In the rows, zero is written as 128.
A single turn carries every row of the set below to another of its rows. Some are shown first; where does it send the rows asked next?
delu: [ 80  97 146 133 134 132 137 118 119 103 148 129 135]
vig: [ 90 114 129 122 135 145 129 156 131  99 140 135 119]
big: [ 87 129 167 147 130 132 124 143 123 106 155 134 138]
rema: [100 122 153 124 120 149 138 127 138 103 141 122 117]
futi: [ 95 121 125 163 115 137 125 148 115 112 138 144 141]
Vizub: [ 77 134 144 116 100 124 106 145 123 106 141 121 146]
dodu: [109 118 130 154 123 140 133 112 125  95 131 136 137]
muv: [ 78 142 144 132 131 146 103 136 142 110 127 133 137]
ral: [ 94 115 152 112 108 142 119 111 110  96 138 114 141]
razi: [ 75 142 133 124 124 129 111 130 115  80 137 123 155]
tuzuf: [114 116 131 142  96 140 123 129 101 105 141 125 143]
Zurul: [ 97 129 123 142  97 119 122 126 135 102 134 138 148]
rul: [ 90 137 113 126 131 145 105 131  98  97 160 139 138]
seti: [ 99 133 160 127 128 148  98 147 121 103 138 149 145]
vez: [ 90 133 115 111 116 151 119 123 121  95 145 159 127]
zar: [ 73 148 150 142 121 155 123 133 110  95 134 115 138]
Mufo: [ 66 132 145 130 106 143 126 113 131 119 141 133 148]
nul: [101 135 118 117 126 147 119 130 106  78 150 141 123]
beb: [ 89 121 134 126 112 140 122 130 118 125 159 102 136]
zuk: [107 142 125 150 110 152 107 129 123 107 123 130 141]
Kabu: [ 98 106 127 121 141 145 114 113 121 117 153 122 143]
lugav: [ 74 110 134 112 101 151 125 122 106 107 137 140 150]
zuf: [ 81 115 144 143 139 160 118 147 112 116 138 128 128]
rar: [ 90 128 132 124 123 141 116 124 113  96 156 172 138]
meb: [101 127 124 119 124 132 105 131 110 106 169 153 139]

tuzuf turns into futi
Mufo turns into rema
Now these:
razi turns into Kabu
vez turns into nul
delu turns into muv

A single turn carries every row of the set below to another of its rows. Some are shown first; where does it send the rows asked next?
muvi: [136 166 128 124 139 122 116 138 130 148 127 161 115 146 103 113 121 156
 119 110 144 129 144 128 135]
vivu: [ 97 134 119 109 146 140 149 112 142 129 125 140 137 112  99  95 140 145
 158 136 139 146 125 128 137]
bufup: [123 162 124 105 129 151 134 145 149 121 124 169 133 145  91 113 142 143
 125  88 132 154 131 139 134]
tas: [ 97 140 121 111 135 130 148 122 146 125 111 132 130 118  96  88 134 129
 154 124 130 150 111 123 134]
Mibe: [101 137 112 136 144 151 136 119 149 127 113 137 131 138 107 109 127 136
 163 108 120 147 131 126 147]
Zoru: [101 143 119  98 135 133 147 134 123 124 123 147 135 113  81  95 133 135
 141 122 149 145 104 117 128]
buvo: [122 161 123 107 133 153 130 146 145 118 127 175 137 141  91 120 143 150
 132  90 129 149 135 141 138]
Vip: [130 146 139 115 138 110 123 123 135 144 137 154 131 106  92 130 118 137
 131 133 144 114 134 158 132]
zogi: [128 140 136 119 141 109 124 140 136 143 130 156 134 108  87 137 112 134
 142 115 127 105 133 150 136]
Nore: [131 144 140 112 128 112 128 130 147 147 130 145 129 123  97 120 111 121
 126 133 151 115 125 153 123]
Kide: [140 168 130 127 135 120 115 135 137 143 122 159 118 155 103 119 119 150
 119 106 135 131 136 128 130]
gup: [128 138 137 116 133 112 130 146 149 146 122 147 131 124  92 130 104 116
 137 114 134 107 125 143 127]
nonum: [ 98 138 109 134 149 143 134 116 138 132 116 142 125 120 101 101 134 149
 157 109 120 147 141 130 154]
Lup: [111 133 119 103 147 132 145 117 147 118 119 163 153 122  81 130 137 148
 153 120 120 143 112 125 116]
pebo: [136 160 126 125 144 129 117 140 133 148 131 165 123 149 104 124 120 159
 127 108 139 123 149 127 136]
goka: [140 161 128 128 139 126 116 138 139 143 125 163 124 157 106 129 117 154
 127 105 132 126 140 126 131]
Seni: [130 143 130 119 139 110 126 144 130 144 126 163 132 104  91 135 109 144
 139 114 129 109 140 146 141]
mive: [ 99 132 116  97 146 142 146 130 134 120 132 162 150 118  87 110 136 151
 154 136 145 136 119 124 124]
tov: [123 165 123 107 132 157 131 141 137 120 135 172 135 137  94 115 145 153
 128  95 140 152 136 142 140]
setu: [111 143 120 103 136 122 148 121 135 120 112 149 139 116  73 115 133 132
 141 105 124 151  97 118 119]
ped: [131 136 130 116 131 118 132 153 149 147 119 154 134 127  98 133  98 123
 137 112 133 109 130 137 129]
poge: [101 149 114 132 140 135 130 105 141 126 112 139 121 123 103  92 138 147
 146 120 126 158 133 139 148]
Ruro: [136 153 135 117 131 108 124 122 131 143 131 157 128 107  97 127 115 144
 125 135 147 123 134 156 133]
kesok: [138 147 136 114 124 116 131 131 151 146 124 148 131 130 103 125 105 123
 123 132 152 123 123 147 121]
losi: [124 165 123 104 129 154 134 139 142 125 131 167 130 140  92 109 144 144
 121  93 143 156 132 141 137]
megep: [104 147 117 135 135 143 131 108 153 123 109 135 127 141 108 100 131 134
 151 120 124 157 122 134 141]
suga: [104 133 120 118 149 138 148 108 142 122 122 144 146 111  95 118 139 148
 171 123 118 145 121 129 138]
gosil: [103 140 122 119 139 130 146 118 145 119 108 137 139 116  92 111 131 131
 165 111 111 148 108 122 136]

pebo turns into goka
tov turns into buvo
nonum turns into Mibe
Now these:
suga turns into gosil
Seni turns into ped
Vip turns into zogi
setu turns into Zoru

A single turn carries every row of the set below to another of its rows. Some are shown first; where does it send the rows asked next?
Fum: [136 129 132 134 135 148 145 138 145 140 119 150 121 135 134 119 118]
dapag: [126 121 115 136 118  91 144 123 149 129 119 145 120 133 129 142 124]
guk: [129 136 124 125 129 119 136  77 149 123 131 126 132 133 114 125 123]
ret: [127 127 162 134 124 127 124 129 121 123 106 133 122 143 140 122 128]
rab: [129 132 123 112 138 126 142  89 143 128 131 117 142 130 115 118 127]
besim: [126 118 139 136 124 140 144 136 145 147 116 146 112 128 116 109 127]
tigi: [120 132 131 119 123 116 128  81 143 131 134 116 135 125 113 126 127]
sufov: [116 110 131 135 137 118 131 107 112 124 116 109 116 146 125 158 125]
Vaver: [118 121 143 145 119 133 136 131 137 126 101 149 112 143 140 129 135]
poful: [134 125 129 125 120  87 129 111 150 133 124 132 140 133 130 134 116]
rop: [134 109 116 131 131 115 141 146 139 139 142 142 130 139 128 144 117]
mok: [132 146 134 129 142 116 133  89 146 127 136 116 138 135 113 134 136]
rivor: [131 115 154 133 133 137 128  97 109 110 124 124 114 136 118 145 130]
Logu: [126 127 158 133 141 133 122 102 117 114 137 121 124 143 121 150 132]
daner: [122 142 123 149 131 128 134  88 141 139 107 114 124 132 120 129 122]
Fofik: [111 103 132 139 151 114 137 124 118 132 129 123 122 125 128 160 124]
veti: [119 125 151 122 129 131 121 107 105 118 129 113 119 129 122 136 139]
mol: [139  98 124 129 129 111 136 137 144 137 139 142 139 128 116 144 140]
mak: [133 132 122 135 128 112 135  87 144 129 129 113 139 133 107 127 142]
Sud: [139 124 150 134 132 143 148 129 140 132 120 154 113 126 114 114 121]
raz: [133  96 121 124 127 112 136 138 138 144 131 145 120 119 122 147 126]
betor: [131 124 136 149 126 148 143 131 141 137 117 148 111 138 117 111 121]
Tepa: [131  96 114 138 117 112 140 136 131 130 140 144 127 132 122 144 119]
bom: [125 122 144 135 131 132 120 113 104 110 131 117 121 141 124 142 145]
zulud: [110 135 132 151 146 133 147 105 150 146 114 126 127 123 120 117 122]
kob: [134 123 126 132 129 146 152 128 142 133 107 147 117 131 131 109 130]
Mimo: [126 120 146 135 128 139 121 114 102 116 143 119 130 129 120 141 126]
topur: [140  98 108 125 134 111 139 133 140 136 130 143 124 131 125 151 130]

Vaver turns into sufov
rop turns into mok
Tepa turns into mak
Now these:
rab turns into Sud
Fofik turns into poful
besim turns into veti
topur turns into guk

A single turn carries every row of the set below to another of its rows. Some are shown first; where does it send the rows asked next?
Y: [140 124 140 150  99 132 128 125 125 132 137 133 133 127 121 125 116 143
 133 131 133 110 132 128 134 123 122 125 149 153 130 118 112 122 112]
Z: [118 131 110 147 149 136 133 139 109 137 142 119 134 135 126 118 141 106
 129 144 131 117 111 119 127 138 118 146 128 121 111 136 109 124 140]
W: [145 140 140 101 113 134 143 121 113 123 121 135 122 115 122 143 115 137
 119 126 141 137 142 117 111 124 125 126 104 141 148 122 121 117 114]
R: [124 142 133 105 125 147 124 112 121 125 121 124 137 127 111 133 124 124
 137 142 143 140 124 120 126 126 136 125 102 149 116  94 136 117 118]
G: [100 116 125 133 137 127 131 122 129 123 138 133 121 128 137 128  97 139
 134 101 115 134 125 143 111 143 124 147 127 114 123 121 131 119 144]
X: [111 136 123 107 143 133 129 111 124 135 119 118 139 131 101 128 153 119
 119 119 133 130 118 129 121 122 145 139 134 123 125 146 165 134 117]
H: [129 154 132 115 130 140 118 113 110 121 115 135 127 126 111 147 121 123
 118 128 153 137 141 117 109 126 130 127  96 144 133 112 132 119 117]
S: [113 132 106 128 151 136 146 118 128 130 140 115 111 128 141 126 123 144
 130  97 126 123 120 133 111 128 125 143 132 111 122 112 142 137 140]
M: [118 128 129 108 140 133 130 123 129 120 114 141 143 141  97 139 130 121
 118 109 137 123 129 132 121 125 139 136 132 123 149 164 152 122 113]
K: [112 118 140 106 111 124 136 124 128 130 131 134 132 122 121 131 123 119
 122 112 124 137 124 138 124 127 137 131 132 126 142 171 153 126 121]
A: [125 128 125 150 121 136 125 125 127 151 142 129 145 129 129 126 140 138
 106 146 131 141 126 143 118 137 134 123 134 149 120 100 119 128 118]
B: [138 129 134  93 110 140 149 118 128 128 131 125 132 117 124 127 117 135
 133 137 134 145 128 121 127 121 127 115 107 153 131 107 127 124 117]
N: [ 97 121 124 107 117 139 152 120 132 135 136 117 134 137 114 119 129 132
 127 126 128 123 113 135 124 131 143 139 126 131 125 152 162 130 112]
D: [117 115 103 144 133 137 137 130 135 132 150 126 141 128 136 123 121 113
 128 150 126 135 116 123 136 141 115 131 139 123 121 145 100 126 131]
C: [155 125 124 153 122 116 123 130 125 119 120 130 113 129 114 131 141 123
 136 117 133 114 139 124 129 110 123 116 115 143 145 127 114 128 128]
U: [140 122 114 152 142 129 131 136 123 133 117 128 127 143 112 135 157 131
 117 140 131 127 129 135 115 134 141 131 102 130 137 104 117 113 124]
P: [131 123 121 140 142 127 136 129 126 128 135 127 130 128 124 130 119 122
 126 134 124 134 128 118 130 126 124 135 158 122 132 156  79 121 122]
Q: [126 140 115 145 162 129 135 138 109 132 132 124 125 142 115 123 133 114
 121 125 136 117 126 116 120 119 121 136 140 131 125 151  89 132 131]
F: [121 112 125 124 162 121 119 125 135 121 134 146 140 123 119 132  98 130
 132  89 122 137 128 133 121 132 122 131 146 128 129 122 131 119 138]
L: [135 125 112 118 173 132 138 124 128 125 131 128 130 126 119 132 122 140
 134  91 131 118 120 120 122 122 127 140 153 116 128 109 139 122 130]

Z turns into D
X turns into N
Now these:
U turns into A
F turns into L
W turns into H

